In the data rows, 50 means zero.
Some points, one per row:
np.array([12., 46., 7., 91., 55., 22., 23., 58., 6., 0., 79., 44., 0., 8., 57., 70., 65., 83., 18., 30., 78., 56., 71., 89., 55., 59., 99., 66., 28., 63., 66., 46., 29., 35., 61., 26., 60., 57., 87., 31., 12., 99., 56., 50., 46., 39., 34., 7.])
np.array([53., 30., 64., 47., 25., 33., 29., 48., 45., 63., 40., 52., 48., 40., 51., 53., 42., 49., 46., 46., 36., 39., 67., 25., 45., 64., 48., 30., 45., 58., 41., 29., 68., 57., 22., 49., 78., 53., 58., 56., 62., 80., 34., 45., 47., 61., 53., 72.])
np.array([55., 54., 47., 52., 48., 52., 54., 48., 55., 48., 43., 43., 46., 40., 45., 41., 54., 56., 42., 44., 50., 36., 50., 55., 57., 60., 54., 56., 50., 57., 51., 45., 53., 51., 59., 51., 41., 50., 48., 54., 46., 54., 54., 51., 48., 56., 53., 45.])
np.array([27., 63., 30., 32., 92., 47., 18., 99., 67., 8., 48., 83., 37., 67., 35., 22., 45., 69., 8., 17., 99., 67., 0., 55., 34., 36., 99., 72., 44., 42., 38., 40., 2., 46., 64., 10., 43., 55., 42., 62., 63., 62., 27., 0., 39., 7., 51., 61.])
np.array([48., 35., 46., 60., 13., 17., 27., 67., 42., 25., 72., 96., 45., 53., 32., 39., 46., 57., 41., 38., 77., 60., 40., 84., 70., 45., 99., 58., 32., 53., 14., 41., 25., 42., 40., 35., 63., 38., 62., 44., 40., 71., 28., 36., 42., 28., 12., 74.])
np.array([39., 42., 45., 39., 37., 47., 39., 52., 51., 55., 36., 64., 40., 38., 50., 45., 62., 54., 30., 19., 31., 44., 59., 63., 31., 57., 66., 52., 35., 55., 52., 59., 45., 42., 69., 33., 55., 55., 50., 50., 67., 58., 48., 24., 45., 43., 37., 36.])
np.array([32., 58., 48., 39., 81., 46., 30., 72., 58., 34., 51., 78., 41., 39., 28., 16., 47., 61., 30., 24., 82., 55., 28., 71., 47., 32., 92., 63., 39., 49., 30., 31., 34., 52., 53., 28., 40., 40., 41., 63., 59., 38., 29., 10., 37., 27., 51., 64.])
np.array([69., 46., 54., 51., 30., 35., 41., 55., 31., 49., 66., 58., 58., 56., 51., 55., 51., 59., 57., 44., 41., 49., 54., 69., 51., 44., 65., 42., 33., 54., 41., 39., 39., 42., 43., 44., 67., 50., 67., 56., 49., 67., 39., 58., 53., 39., 26., 70.])
np.array([45., 39., 48., 59., 45., 48., 43., 54., 43., 58., 36., 60., 47., 39., 51., 48., 62., 54., 24., 38., 37., 41., 57., 65., 40., 60., 44., 49., 54., 51., 40., 58., 44., 38., 57., 36., 42., 57., 53., 43., 60., 71., 58., 25., 58., 49., 31., 53.])
np.array([37., 61., 46., 49., 33., 20., 54., 71., 41., 17., 80., 66., 25., 75., 53., 24., 47., 20., 36., 68., 83., 54., 22., 79., 67., 36., 90., 63., 21., 58., 31., 55., 40., 38., 74., 35., 31., 63., 66., 27., 66., 70., 18., 0., 37., 25., 63., 27.])
np.array([48., 54., 47., 54., 58., 52., 56., 46., 55., 48., 47., 64., 39., 50., 47., 45., 54., 50., 54., 48., 48., 55., 50., 47., 43., 60., 61., 53., 48., 47., 49., 46., 53., 38., 46., 46., 62., 49., 50., 41., 55., 46., 50., 58., 53., 49., 46., 55.])
np.array([10., 43., 56., 51., 39., 18., 27., 52., 65., 13., 56., 59., 16., 43., 32., 44., 53., 66., 10., 61., 66., 36., 40., 83., 69., 56., 87., 70., 44., 70., 27., 57., 48., 58., 54., 29., 34., 42., 46., 22., 53., 50., 17., 36., 53., 27., 21., 52.])
np.array([39., 49., 74., 80., 82., 19., 17., 0., 46., 12., 64., 99., 1., 11., 40., 6., 22., 68., 45., 52., 99., 99., 18., 57., 73., 35., 97., 57., 53., 37., 0., 18., 47., 69., 63., 51., 75., 39., 14., 17., 21., 80., 33., 67., 60., 47., 26., 0.])
np.array([62., 23., 62., 50., 44., 53., 28., 29., 49., 54., 62., 57., 71., 61., 52., 42., 51., 56., 39., 53., 33., 54., 54., 57., 52., 50., 47., 37., 66., 58., 59., 46., 35., 37., 60., 43., 58., 66., 42., 58., 34., 55., 44., 49., 63., 50., 42., 57.])
np.array([71., 1., 80., 47., 49., 45., 15., 20., 59., 72., 72., 64., 60., 80., 69., 44., 39., 69., 41., 59., 28., 42., 59., 48., 55., 57., 44., 49., 72., 59., 47., 41., 28., 9., 74., 43., 56., 61., 28., 52., 37., 45., 46., 60., 67., 48., 48., 52.])
np.array([50., 18., 70., 44., 80., 48., 0., 49., 70., 42., 59., 80., 46., 70., 43., 17., 33., 64., 16., 44., 61., 51., 30., 76., 44., 34., 76., 60., 74., 53., 28., 25., 11., 24., 66., 35., 47., 56., 18., 66., 53., 45., 39., 14., 65., 31., 61., 73.])
np.array([15., 64., 57., 36., 0., 0., 12., 37., 36., 30., 39., 78., 16., 66., 51., 37., 9., 99., 48., 93., 99., 67., 39., 28., 33., 29., 99., 46., 2., 84., 24., 34., 10., 62., 64., 10., 32., 20., 79., 16., 49., 71., 15., 38., 91., 57., 60., 62.])
np.array([69., 18., 68., 30., 19., 39., 47., 29., 27., 35., 64., 63., 69., 37., 62., 51., 37., 51., 71., 33., 44., 72., 52., 43., 77., 54., 75., 32., 46., 65., 37., 50., 63., 73., 46., 64., 55., 50., 71., 67., 71., 62., 54., 78., 82., 86., 39., 68.])
np.array([49., 48., 26., 72., 71., 30., 44., 57., 17., 19., 65., 38., 46., 31., 61., 78., 54., 58., 52., 34., 60., 53., 69., 64., 45., 40., 55., 51., 28., 39., 79., 43., 36., 45., 52., 59., 54., 58., 95., 53., 27., 76., 79., 56., 41., 54., 56., 18.])
np.array([27., 41., 47., 52., 47., 28., 46., 44., 56., 23., 52., 47., 29., 39., 35., 48., 48., 61., 22., 49., 63., 38., 39., 68., 61., 53., 86., 61., 41., 70., 35., 57., 45., 50., 49., 47., 47., 59., 43., 25., 44., 52., 23., 35., 57., 36., 27., 51.])
np.array([23., 44., 67., 30., 71., 37., 33., 86., 52., 39., 34., 84., 22., 49., 10., 10., 31., 75., 6., 28., 99., 68., 16., 72., 26., 36., 99., 67., 35., 46., 35., 12., 24., 51., 42., 38., 55., 24., 28., 65., 56., 62., 26., 0., 50., 24., 15., 71.])
np.array([52., 27., 70., 47., 15., 34., 32., 51., 45., 60., 38., 57., 54., 40., 35., 46., 31., 54., 67., 53., 46., 34., 56., 30., 44., 61., 46., 24., 35., 52., 42., 20., 59., 61., 20., 65., 81., 56., 57., 53., 67., 96., 37., 49., 51., 66., 50., 78.])
np.array([46., 53., 53., 49., 56., 52., 46., 41., 48., 55., 48., 42., 45., 58., 59., 54., 42., 53., 44., 47., 48., 41., 48., 55., 48., 48., 43., 54., 50., 50., 52., 53., 58., 50., 48., 51., 50., 59., 45., 42., 44., 45., 52., 56., 57., 52., 50., 58.])
np.array([57., 12., 56., 55., 51., 49., 21., 33., 63., 58., 67., 63., 70., 68., 66., 48., 47., 58., 47., 57., 32., 48., 59., 42., 48., 39., 49., 49., 52., 64., 54., 53., 37., 22., 68., 50., 56., 66., 43., 52., 33., 45., 54., 52., 62., 43., 53., 50.])
np.array([41., 45., 58., 47., 61., 38., 44., 76., 45., 41., 52., 82., 31., 41., 16., 22., 46., 70., 23., 40., 91., 65., 29., 53., 24., 24., 92., 64., 31., 38., 28., 22., 38., 43., 37., 52., 61., 47., 24., 66., 66., 61., 38., 6., 55., 30., 25., 63.])
np.array([59., 11., 51., 41., 30., 31., 25., 37., 73., 32., 57., 52., 68., 65., 66., 50., 28., 56., 20., 55., 27., 51., 69., 56., 41., 48., 33., 59., 56., 35., 66., 51., 34., 40., 70., 31., 45., 71., 68., 45., 16., 62., 53., 50., 64., 46., 51., 49.])
np.array([48., 36., 47., 53., 48., 54., 58., 50., 44., 40., 43., 49., 43., 45., 53., 51., 51., 52., 46., 50., 43., 43., 60., 54., 46., 50., 51., 54., 43., 47., 46., 56., 52., 52., 55., 54., 49., 49., 50., 60., 54., 41., 54., 52., 48., 50., 52., 53.])
np.array([31., 48., 54., 30., 15., 4., 23., 37., 18., 24., 60., 37., 35., 41., 36., 39., 41., 83., 47., 66., 53., 51., 52., 37., 43., 43., 99., 53., 20., 88., 37., 35., 31., 58., 43., 30., 50., 38., 61., 11., 42., 82., 24., 52., 73., 39., 39., 60.])
np.array([55., 69., 43., 72., 40., 47., 53., 36., 50., 48., 64., 31., 27., 35., 47., 56., 40., 59., 47., 41., 45., 34., 63., 56., 51., 41., 51., 57., 55., 47., 48., 46., 37., 42., 47., 35., 35., 57., 49., 58., 58., 69., 55., 24., 49., 43., 59., 43.])
np.array([42., 24., 82., 38., 0., 7., 24., 21., 60., 44., 54., 78., 56., 48., 34., 24., 0., 41., 50., 64., 70., 72., 54., 27., 49., 56., 95., 43., 40., 79., 17., 22., 19., 69., 48., 57., 99., 52., 81., 37., 66., 96., 10., 54., 90., 40., 45., 76.])
np.array([27., 17., 71., 16., 60., 38., 1., 98., 61., 33., 36., 80., 28., 31., 5., 5., 16., 55., 8., 27., 99., 28., 13., 63., 23., 45., 99., 48., 26., 43., 2., 0., 20., 66., 7., 32., 75., 36., 40., 63., 94., 94., 10., 0., 37., 26., 46., 92.])
16 more points follow, each with its number after it:
np.array([19., 32., 45., 12., 0., 0., 21., 31., 42., 0., 59., 22., 83., 64., 41., 53., 17., 76., 15., 53., 13., 73., 70., 37., 21., 50., 71., 70., 39., 44., 96., 27., 14., 73., 80., 5., 38., 68., 99., 38., 0., 99., 62., 75., 81., 53., 46., 51.]) 0
np.array([26., 55., 40., 55., 46., 23., 33., 50., 62., 17., 73., 77., 32., 41., 39., 28., 42., 52., 28., 51., 99., 56., 21., 78., 71., 37., 92., 82., 37., 60., 30., 46., 34., 55., 53., 40., 53., 47., 45., 21., 39., 45., 27., 24., 48., 39., 32., 43.]) 1
np.array([28., 45., 36., 51., 46., 26., 33., 50., 57., 26., 54., 54., 26., 31., 39., 45., 48., 62., 23., 46., 71., 47., 49., 72., 68., 50., 87., 65., 45., 73., 29., 47., 47., 35., 42., 37., 32., 47., 41., 25., 53., 60., 34., 33., 52., 35., 18., 48.]) 2
np.array([39., 44., 76., 80., 81., 15., 17., 0., 52., 16., 61., 96., 1., 11., 46., 0., 31., 78., 49., 51., 99., 99., 29., 48., 72., 51., 91., 54., 61., 27., 0., 19., 43., 72., 65., 56., 68., 38., 11., 13., 34., 82., 35., 64., 70., 33., 29., 0.]) 3
np.array([23., 36., 63., 41., 0., 0., 35., 35., 50., 28., 51., 65., 52., 43., 39., 45., 1., 55., 32., 43., 78., 72., 69., 37., 50., 44., 75., 54., 38., 58., 38., 32., 12., 62., 63., 25., 86., 51., 88., 38., 52., 95., 25., 43., 79., 60., 45., 64.]) 4
np.array([48., 55., 56., 51., 63., 59., 51., 49., 46., 50., 49., 47., 54., 52., 56., 49., 52., 57., 53., 54., 48., 51., 54., 55., 52., 45., 33., 51., 50., 46., 42., 47., 45., 42., 55., 52., 51., 47., 53., 52., 44., 52., 49., 49., 50., 50., 50., 60.]) 5
np.array([24., 45., 44., 74., 38., 25., 31., 62., 65., 19., 26., 87., 18., 53., 49., 54., 25., 76., 18., 62., 99., 71., 62., 51., 46., 20., 98., 58., 18., 45., 29., 54., 9., 58., 79., 0., 29., 50., 72., 32., 57., 74., 36., 5., 57., 56., 67., 27.]) 6
np.array([47., 58., 57., 35., 12., 16., 36., 43., 24., 58., 61., 51., 55., 58., 45., 48., 38., 67., 67., 60., 31., 54., 54., 19., 39., 52., 71., 48., 28., 75., 47., 36., 41., 47., 50., 53., 60., 35., 61., 38., 41., 64., 47., 60., 70., 59., 63., 64.]) 7
np.array([38., 58., 29., 65., 29., 14., 34., 48., 0., 26., 72., 38., 43., 35., 55., 67., 43., 79., 59., 44., 40., 62., 74., 45., 27., 50., 86., 38., 19., 52., 80., 27., 26., 44., 54., 52., 67., 44., 99., 42., 14., 95., 73., 79., 58., 76., 59., 31.]) 8
np.array([44., 56., 56., 33., 84., 49., 34., 73., 65., 25., 57., 66., 37., 47., 27., 17., 55., 56., 30., 22., 82., 55., 28., 64., 47., 40., 91., 58., 48., 52., 28., 35., 25., 50., 50., 44., 36., 51., 41., 54., 62., 49., 31., 13., 31., 24., 47., 59.]) 9
np.array([46., 51., 40., 40., 24., 30., 42., 52., 64., 32., 51., 52., 67., 47., 49., 59., 43., 52., 39., 48., 53., 44., 53., 56., 50., 58., 39., 64., 52., 39., 69., 49., 45., 62., 73., 45., 55., 62., 68., 45., 25., 58., 53., 47., 48., 47., 47., 42.]) 10
np.array([40., 45., 47., 56., 71., 51., 34., 67., 67., 40., 40., 51., 36., 44., 35., 27., 46., 59., 29., 47., 80., 53., 30., 63., 35., 32., 75., 57., 44., 52., 37., 40., 44., 55., 58., 33., 45., 41., 38., 57., 48., 52., 36., 33., 45., 33., 50., 59.]) 11
np.array([34., 38., 35., 76., 56., 38., 50., 55., 18., 23., 62., 41., 45., 39., 63., 77., 55., 58., 50., 49., 50., 46., 55., 63., 42., 46., 50., 46., 27., 39., 78., 38., 37., 39., 70., 55., 62., 52., 80., 55., 28., 71., 79., 59., 44., 49., 58., 30.]) 12
np.array([50., 45., 48., 56., 53., 51., 46., 61., 50., 44., 46., 48., 42., 60., 56., 44., 55., 57., 46., 51., 55., 53., 51., 46., 40., 49., 46., 47., 49., 59., 53., 47., 55., 53., 53., 51., 57., 50., 57., 50., 49., 49., 52., 49., 60., 40., 55., 51.]) 13
np.array([66., 15., 60., 10., 1., 28., 41., 27., 22., 2., 58., 40., 82., 39., 65., 61., 5., 52., 50., 21., 42., 81., 56., 45., 70., 58., 83., 40., 58., 50., 55., 50., 62., 66., 51., 44., 59., 59., 99., 71., 53., 86., 54., 90., 91., 72., 39., 64.]) 14
np.array([49., 19., 58., 63., 42., 36., 56., 25., 26., 35., 46., 45., 76., 29., 68., 78., 33., 49., 57., 40., 46., 63., 69., 51., 68., 42., 58., 35., 52., 44., 50., 40., 49., 53., 59., 35., 68., 50., 83., 58., 62., 89., 57., 69., 77., 94., 58., 61.]) 15
Which two of these numbered points are nearest to each point below, looking only along the 5 directions in which the first points spread most? Their numbers follow each, nearest first.
np.array([35., 47., 45., 38., 69., 54., 37., 64., 47., 35., 53., 65., 46., 51., 38., 29., 54., 57., 32., 36., 74., 58., 24., 65., 45., 40., 83., 55., 43., 55., 39., 39., 33., 47., 57., 37., 33., 49., 43., 58., 48., 47., 38., 17., 34., 37., 44., 51.]) > 11 9
np.array([39., 81., 47., 35., 4., 7., 37., 20., 17., 54., 69., 15., 37., 47., 30., 49., 42., 80., 60., 51., 31., 38., 68., 26., 42., 43., 75., 61., 37., 72., 50., 43., 27., 35., 56., 22., 47., 43., 68., 41., 45., 85., 46., 50., 63., 57., 65., 52.]) > 0 7
np.array([22., 59., 53., 30., 99., 52., 11., 89., 70., 17., 49., 83., 36., 41., 12., 0., 46., 66., 7., 14., 99., 61., 2., 86., 21., 28., 99., 79., 35., 48., 28., 23., 4., 45., 41., 28., 29., 36., 33., 67., 62., 39., 31., 0., 34., 15., 37., 73.]) > 9 11
np.array([40., 72., 52., 58., 52., 32., 38., 68., 34., 49., 64., 60., 0., 39., 0., 16., 47., 76., 12., 35., 99., 48., 44., 64., 11., 25., 99., 77., 34., 46., 26., 12., 22., 35., 25., 17., 57., 36., 8., 68., 71., 72., 47., 0., 50., 38., 36., 61.]) > 9 11
np.array([50., 44., 91., 79., 81., 12., 30., 1., 58., 18., 57., 99., 13., 14., 43., 14., 27., 71., 45., 47., 99., 99., 15., 51., 67., 48., 91., 60., 60., 31., 0., 15., 49., 68., 60., 54., 72., 48., 11., 20., 18., 87., 34., 60., 62., 36., 28., 0.]) > 3 1
np.array([49., 46., 53., 44., 46., 48., 52., 52., 51., 57., 52., 54., 50., 46., 46., 51., 50., 48., 48., 48., 59., 49., 52., 48., 53., 54., 44., 53., 56., 57., 57., 49., 46., 53., 49., 47., 40., 55., 65., 51., 46., 57., 51., 50., 52., 53., 54., 49.]) > 13 5
np.array([37., 49., 56., 72., 10., 14., 43., 61., 44., 44., 38., 89., 0., 61., 29., 46., 39., 70., 27., 78., 99., 72., 52., 35., 26., 19., 99., 54., 18., 49., 18., 34., 45., 45., 42., 36., 54., 35., 32., 37., 62., 56., 30., 15., 74., 51., 33., 41.]) > 1 6
np.array([17., 22., 70., 33., 0., 0., 24., 25., 65., 34., 46., 93., 49., 37., 32., 24., 0., 59., 47., 54., 94., 70., 46., 36., 55., 44., 98., 59., 44., 68., 9., 25., 9., 74., 57., 44., 96., 46., 75., 32., 56., 81., 3., 39., 86., 36., 38., 73.]) > 4 7
np.array([40., 53., 33., 50., 49., 35., 64., 70., 51., 44., 40., 59., 52., 55., 58., 67., 62., 58., 52., 47., 47., 57., 54., 30., 55., 43., 43., 41., 49., 43., 51., 72., 38., 44., 78., 21., 62., 58., 70., 52., 56., 64., 51., 50., 60., 58., 57., 47.]) > 10 13
np.array([55., 50., 53., 46., 45., 34., 0., 89., 41., 20., 62., 88., 48., 46., 21., 21., 52., 61., 27., 19., 91., 56., 29., 91., 34., 30., 99., 60., 25., 73., 31., 12., 16., 41., 45., 19., 59., 40., 54., 61., 67., 62., 30., 14., 36., 8., 18., 90.]) > 9 11
np.array([35., 30., 83., 47., 0., 0., 6., 29., 49., 24., 11., 99., 20., 48., 40., 37., 0., 73., 54., 70., 99., 67., 60., 11., 24., 27., 99., 37., 15., 88., 7., 38., 6., 69., 66., 19., 51., 55., 86., 40., 80., 75., 0., 18., 99., 36., 46., 74.]) > 4 6
np.array([43., 44., 31., 70., 54., 40., 39., 63., 18., 14., 65., 39., 38., 38., 68., 81., 64., 71., 50., 40., 59., 53., 75., 71., 40., 49., 55., 49., 40., 45., 74., 44., 35., 32., 41., 61., 70., 56., 89., 57., 23., 71., 76., 68., 25., 55., 53., 20.]) > 12 8
Here are 16 other points, each followed by its number:
np.array([44., 36., 44., 54., 32., 45., 41., 45., 47., 52., 44., 54., 35., 35., 58., 42., 75., 58., 31., 42., 43., 35., 56., 74., 29., 68., 43., 44., 50., 56., 48., 53., 51., 43., 68., 29., 49., 46., 51., 54., 70., 71., 51., 30., 51., 49., 29., 43.]) 0
np.array([45., 70., 36., 65., 35., 25., 33., 37., 50., 15., 72., 28., 14., 25., 23., 54., 64., 80., 17., 63., 78., 18., 67., 85., 59., 48., 92., 83., 49., 78., 20., 61., 31., 36., 52., 12., 30., 58., 42., 29., 64., 83., 40., 20., 52., 32., 40., 33.]) 1
np.array([54., 45., 50., 51., 49., 58., 52., 48., 49., 57., 53., 45., 54., 53., 54., 43., 55., 56., 50., 47., 56., 51., 53., 45., 52., 55., 56., 52., 42., 43., 51., 45., 43., 48., 42., 53., 57., 49., 57., 51., 53., 65., 57., 47., 48., 47., 48., 59.]) 2
np.array([52., 48., 49., 49., 51., 52., 54., 50., 47., 54., 49., 44., 54., 50., 55., 49., 46., 60., 45., 49., 62., 47., 52., 53., 48., 50., 49., 40., 53., 53., 53., 45., 44., 46., 50., 52., 55., 43., 49., 41., 55., 50., 53., 44., 51., 54., 52., 55.]) 3
np.array([34., 61., 38., 43., 38., 31., 32., 59., 58., 30., 60., 73., 27., 44., 33., 33., 42., 53., 31., 54., 87., 56., 38., 66., 68., 38., 91., 76., 31., 60., 22., 46., 35., 55., 43., 49., 48., 48., 41., 37., 45., 54., 26., 31., 48., 43., 38., 34.]) 4
np.array([43., 42., 42., 57., 37., 46., 43., 42., 44., 48., 44., 57., 48., 45., 52., 37., 71., 44., 32., 40., 51., 51., 50., 65., 26., 64., 55., 42., 51., 55., 54., 58., 46., 46., 72., 24., 35., 47., 46., 63., 62., 63., 49., 31., 55., 49., 38., 35.]) 5
np.array([36., 54., 24., 51., 45., 46., 61., 83., 52., 34., 39., 60., 50., 55., 58., 73., 54., 51., 37., 44., 42., 61., 63., 34., 46., 54., 38., 33., 36., 32., 54., 70., 40., 33., 58., 16., 54., 65., 63., 59., 61., 73., 42., 48., 62., 47., 72., 41.]) 6
np.array([23., 48., 57., 51., 40., 26., 37., 36., 58., 20., 50., 63., 23., 32., 44., 44., 50., 60., 23., 57., 63., 37., 43., 73., 66., 51., 84., 68., 45., 71., 23., 54., 42., 52., 46., 32., 43., 55., 39., 19., 47., 56., 37., 35., 53., 33., 25., 45.]) 7
np.array([26., 41., 26., 66., 52., 28., 56., 59., 40., 42., 36., 35., 73., 49., 66., 78., 52., 55., 34., 25., 42., 68., 80., 41., 67., 25., 30., 45., 40., 27., 66., 51., 17., 57., 75., 6., 57., 53., 94., 43., 40., 84., 69., 35., 38., 77., 70., 37.]) 8
np.array([47., 58., 41., 46., 48., 46., 54., 53., 45., 50., 61., 51., 55., 41., 52., 48., 44., 57., 49., 46., 57., 50., 52., 51., 48., 51., 58., 48., 44., 52., 54., 44., 49., 50., 49., 49., 48., 41., 52., 43., 44., 46., 49., 47., 54., 53., 44., 41.]) 9
np.array([54., 48., 54., 43., 46., 52., 53., 50., 55., 46., 50., 57., 35., 55., 53., 48., 51., 55., 55., 40., 52., 57., 53., 42., 56., 50., 37., 46., 56., 51., 55., 45., 48., 52., 41., 55., 43., 47., 50., 52., 52., 49., 57., 41., 44., 50., 49., 53.]) 10
np.array([39., 50., 13., 55., 43., 35., 58., 83., 48., 43., 43., 45., 60., 77., 61., 86., 57., 67., 42., 38., 53., 56., 60., 23., 55., 61., 45., 50., 45., 39., 61., 82., 29., 38., 66., 14., 52., 77., 65., 61., 62., 74., 51., 49., 76., 56., 71., 38.]) 11
np.array([31., 50., 49., 53., 48., 41., 33., 48., 63., 31., 52., 71., 43., 46., 27., 47., 38., 55., 28., 56., 69., 53., 25., 65., 56., 55., 79., 58., 46., 51., 27., 49., 40., 55., 65., 46., 43., 43., 46., 33., 44., 49., 35., 41., 53., 45., 35., 32.]) 12
np.array([8., 28., 49., 42., 7., 0., 3., 55., 69., 0., 55., 48., 48., 41., 36., 45., 34., 68., 0., 43., 55., 44., 53., 87., 48., 47., 71., 78., 45., 46., 63., 52., 33., 62., 63., 10., 36., 74., 80., 27., 8., 71., 49., 37., 59., 36., 21., 35.]) 13
np.array([53., 43., 60., 51., 69., 65., 48., 59., 48., 43., 57., 62., 54., 47., 45., 55., 58., 44., 56., 50., 54., 49., 35., 53., 55., 66., 44., 54., 42., 34., 39., 57., 52., 68., 41., 50., 60., 41., 56., 60., 54., 27., 52., 60., 53., 59., 32., 49.]) 14
np.array([64., 61., 41., 55., 44., 52., 39., 36., 57., 45., 61., 37., 44., 41., 41., 49., 45., 58., 52., 43., 55., 40., 66., 64., 51., 39., 52., 63., 50., 49., 43., 47., 46., 45., 48., 33., 33., 47., 43., 51., 58., 55., 54., 34., 44., 54., 52., 49.]) 15
The same question for these:
np.array([41., 88., 33., 52., 37., 37., 50., 44., 34., 25., 88., 39., 14., 54., 47., 25., 45., 47., 43., 67., 81., 42., 47., 88., 62., 26., 82., 70., 25., 47., 26., 50., 21., 28., 76., 20., 25., 57., 59., 26., 72., 87., 29., 0., 27., 36., 57., 12.]) > 1 13
np.array([47., 37., 37., 42., 56., 58., 62., 61., 39., 45., 66., 45., 58., 45., 48., 51., 46., 23., 16., 37., 48., 35., 64., 96., 71., 43., 57., 48., 38., 43., 30., 57., 35., 67., 57., 37., 83., 41., 57., 44., 49., 51., 33., 42., 55., 64., 26., 54.]) > 15 0
np.array([54., 48., 34., 52., 42., 38., 55., 72., 56., 44., 50., 60., 56., 60., 64., 68., 54., 47., 51., 40., 47., 61., 52., 22., 51., 48., 33., 48., 40., 58., 63., 71., 28., 47., 55., 23., 49., 66., 74., 62., 61., 67., 42., 55., 66., 59., 60., 43.]) > 6 11
np.array([31., 69., 52., 21., 12., 0., 32., 59., 12., 30., 99., 67., 29., 87., 54., 10., 35., 45., 29., 80., 58., 60., 37., 51., 53., 26., 99., 53., 0., 73., 31., 39., 31., 57., 74., 19., 30., 41., 96., 22., 51., 82., 6., 0., 50., 40., 57., 25.]) > 13 1
np.array([40., 40., 20., 78., 52., 42., 35., 63., 18., 13., 68., 31., 39., 25., 72., 93., 51., 62., 52., 32., 43., 51., 66., 69., 44., 57., 57., 48., 26., 40., 79., 48., 39., 39., 51., 57., 63., 57., 93., 46., 20., 75., 79., 62., 41., 61., 50., 21.]) > 8 6
np.array([8., 56., 12., 66., 27., 8., 43., 99., 63., 0., 28., 97., 28., 81., 78., 74., 37., 77., 21., 66., 99., 74., 47., 15., 40., 35., 91., 48., 22., 49., 40., 99., 0., 35., 86., 0., 41., 79., 92., 45., 64., 91., 29., 20., 93., 42., 86., 22.]) > 13 1
np.array([18., 57., 33., 90., 39., 13., 20., 65., 41., 0., 44., 97., 1., 35., 53., 52., 30., 88., 33., 71., 99., 70., 57., 69., 40., 20., 99., 52., 16., 53., 29., 63., 10., 45., 71., 16., 25., 50., 88., 33., 45., 70., 35., 8., 59., 45., 57., 15.]) > 1 13
np.array([33., 49., 16., 51., 38., 31., 61., 85., 51., 33., 47., 57., 59., 76., 60., 68., 59., 48., 41., 37., 43., 62., 57., 16., 53., 67., 35., 50., 41., 51., 59., 93., 19., 41., 66., 6., 68., 68., 71., 48., 61., 74., 39., 63., 66., 62., 78., 44.]) > 11 6
np.array([38., 51., 48., 44., 80., 47., 34., 65., 62., 38., 37., 64., 40., 50., 33., 28., 47., 56., 31., 36., 76., 43., 17., 64., 54., 44., 85., 66., 44., 49., 28., 35., 35., 43., 45., 35., 45., 43., 37., 56., 57., 44., 44., 19., 40., 31., 50., 63.]) > 12 4
np.array([42., 52., 70., 70., 68., 20., 29., 16., 56., 40., 54., 80., 25., 16., 48., 23., 40., 61., 53., 49., 86., 69., 37., 44., 63., 44., 71., 61., 53., 33., 26., 23., 35., 62., 52., 54., 64., 50., 18., 26., 37., 69., 35., 44., 62., 46., 33., 0.]) > 12 7
np.array([31., 45., 16., 49., 40., 31., 62., 98., 51., 25., 53., 63., 61., 77., 64., 97., 57., 59., 35., 23., 52., 60., 60., 3., 52., 68., 23., 44., 41., 51., 79., 99., 26., 27., 69., 4., 72., 78., 90., 65., 69., 85., 43., 55., 73., 57., 71., 33.]) > 11 6
np.array([13., 50., 36., 32., 0., 0., 0., 55., 60., 0., 47., 78., 49., 79., 40., 48., 2., 99., 8., 65., 90., 80., 61., 43., 24., 22., 99., 74., 7., 61., 58., 46., 0., 65., 88., 0., 10., 67., 99., 8., 0., 99., 36., 16., 80., 43., 45., 36.]) > 13 1
